In the rows, 128 means zero.
A single turn carries every row of the set below to another of its rows. Some are shown first; where does it send the rows asked next?
linez: [ 86 131 123 133 115 124 140 127 149 144 109 125 130 120 128 120  85 156
 124 103 114 126 144 167 134 105 138 131]
Suno: [ 57 136 125 121  98 121 139 127 140 135 135 121 132 111 117 127 120 103
 135 123 123 130  89 143 147 117 128 142]
mit: [106 132 137 118 136 104 153 120 119 111 114 128 133 153 105 126 137 145
 163 153 114 143 118 120 110 132 157 123]
kapiv: [109 143 130 105 143 132 125 135 124 127 112 147 131 160 120 110 101 121
 138 124 110 167 160 146 158 142 127 120]
Reme: [125 151 139 102 148 140 136 131 118 146 107 146 125 159 128 125 113 137
 138 127 112 147 149 162 166 126 134 131]
legav: [102 140 121 119 114 146 119 110 133 108 146 121 165  97 123 123 140 133
 142 126 134 137 106 155 136 108 136 142]
bagan: [ 97 123 129 128 111 134 126 114 142 122 142 128 155 103 141 118 153 131
 147 138 122 129 104 151 122 112 160 144]
Sibes: [ 55 136 134 112 100 129 145 112 138 109 137 131 146 106 104 142 126 112
 136 143 115 131 107 129 146 122 144 113]
kadid: [ 73 130 153 101 124 126 160 130 121 122 105 140 122 153 110 137 122 132
 134 149 119 133 113 134 168 148 147 107]
Zapa: [114 159 125 115 132 137 120 131 136 136 127 143 143 125 156  96 106 137
 153 122 117 151 150 163 119 115 141 145]
pulo: [ 91 140 151 115 141 116 148 121 126 130 117 150 123 142 118 123 123 140
 156  93 109 176 154 144 148 103 150 131]
Dos: [ 73 130 129 134 130 123 125 124 139 134 104 137 145 131 135  99 104 150
 129 115 102 141 131 182 142 110 130 156]
Gimu: [112 142 114 132 116 135 128 119 150 137 125 116 136 115 118 123 129 120
 119 147 121 128  96 188 151 131 149 141]
Seki: [107 159 126 138 113  93 155 128 116 118 139 137 123 124  98 123 146 120
 137 152 123 124 137 145 145 145 137 107]
Noti: [ 88 139 144 114 125 132 152 141 118 132 100 133 131 135  96 143 129 103
 135 144 110 116 109 133 159 151 132 127]
gizug: [ 84 150 111 135 117 119 152 123 135 118 124 126 130 127 122 118  94 147
 108 100 113 141 116 170 130 103 126 147]
fesi: [104 142 115 122 113 123 137 134 142 117 114 121 110 121  97 118 134 123
 116 136 120  95 108 171 140 113 140 131]
Dut: [102 134 155 106 135 117 147 130 123 114 127 135 116 141 124 143 127 137
 150 147 112 132 137  97 126 124 154 117]
bur: [ 79 118 144  96 117 125 154 129 126 117 105 145 130 152 105 134 110 108
 143 132 116 133 131 128 159 150 154 112]
bevi: [ 59 124 140 124 117 117 153 116 138 128 144 120 138 119 118 148 143 105
 133 135 111 153 101 131 151 125 144 112]
givud: [ 99 165 121 130 112 116 150 135 134 125 145 124 146 131 127 135 138 115
 135 155 126 119 103 132 140 134 136  91]
pidi: [102 136 124 130 118 140 120 119 141 120 138 121 154  94 143 118 147 119
 136 112 114 137 108 153 127 110 143 152]
gafik: [105 164 121 133 115  93 144 121 138 123 140 142 135 129 104 105 140 121
 135 161 102 127 104 130 145 126 128 111]
vudu: [ 99 147 152 130 144 101 154 128 132 104 115 117 133 141 112 105 122 145
 145 145 112 144 150 117 119 134 158 115]
Tagi: [ 86 134 129 124 143 118 149 118 128 124 121 116 130 146 110 148 118 145
 150 112 112 178 158 155 126 103 143 118]
Kes: [113 165 143 113 143 131 138 135 124 120 101 153 135 144 116 131 124 134
 149 146 102 151 152 145 158 146 139  96]
deto: [ 71 128 151 101 128 121 155 136 131 142  96 133 119 153 122 136 103 128
 141 134 107 136 117 126 157 142 137 110]
bune: [104 154 142  96 146 133 141 134 123 132 117 147 123 167 129 117 106 130
 145 143 119 157 159 157 156 129 141 117]
daz: [ 90 127 125 117 120 134 115 109 147 116 156 122 142 119 143 112 125 129
 134 113 132 157 118 161 134  94 154 149]
Selo: [127 132 121 133 118 122 138 121 146 135 132 127 132 121 109 112 127 120
 108 124 119 105 116 167 167 111 139 139]
sitir: [120 154 119 114 127 144 105 127 139 127 116 138 146 119 137  90 107 151
 150 121 123 155 130 156 129 125 129 139]
zezem: [113 144 137 117 135 133 120 119 133 112 125 151 150 137 154 104 110 165
 148 127 121 156 150 152 128 123 158 121]
big: [110 172 120 125 127 141 115 123 138 138 131 152 150 121 148  94 125 148
 142 134 107 145 138 165 130 107 137 132]
nup: [111 131 133 123 134 104 151 117 146 101 116 111 124 141 128 129 110 147
 156 107 117 171 146 157 141 102 145 140]
zozo: [ 62 133 135 126 103 123 143 119 138 115 128 125 137 103 119 140 148 119
 129 132 107 136  89 134 156 130 135 116]

bevi -> big
zezem -> Noti
Now find these:
zozo -> Zapa
bur -> legav
mit -> Selo
Seki -> gizug
Gimu -> pulo

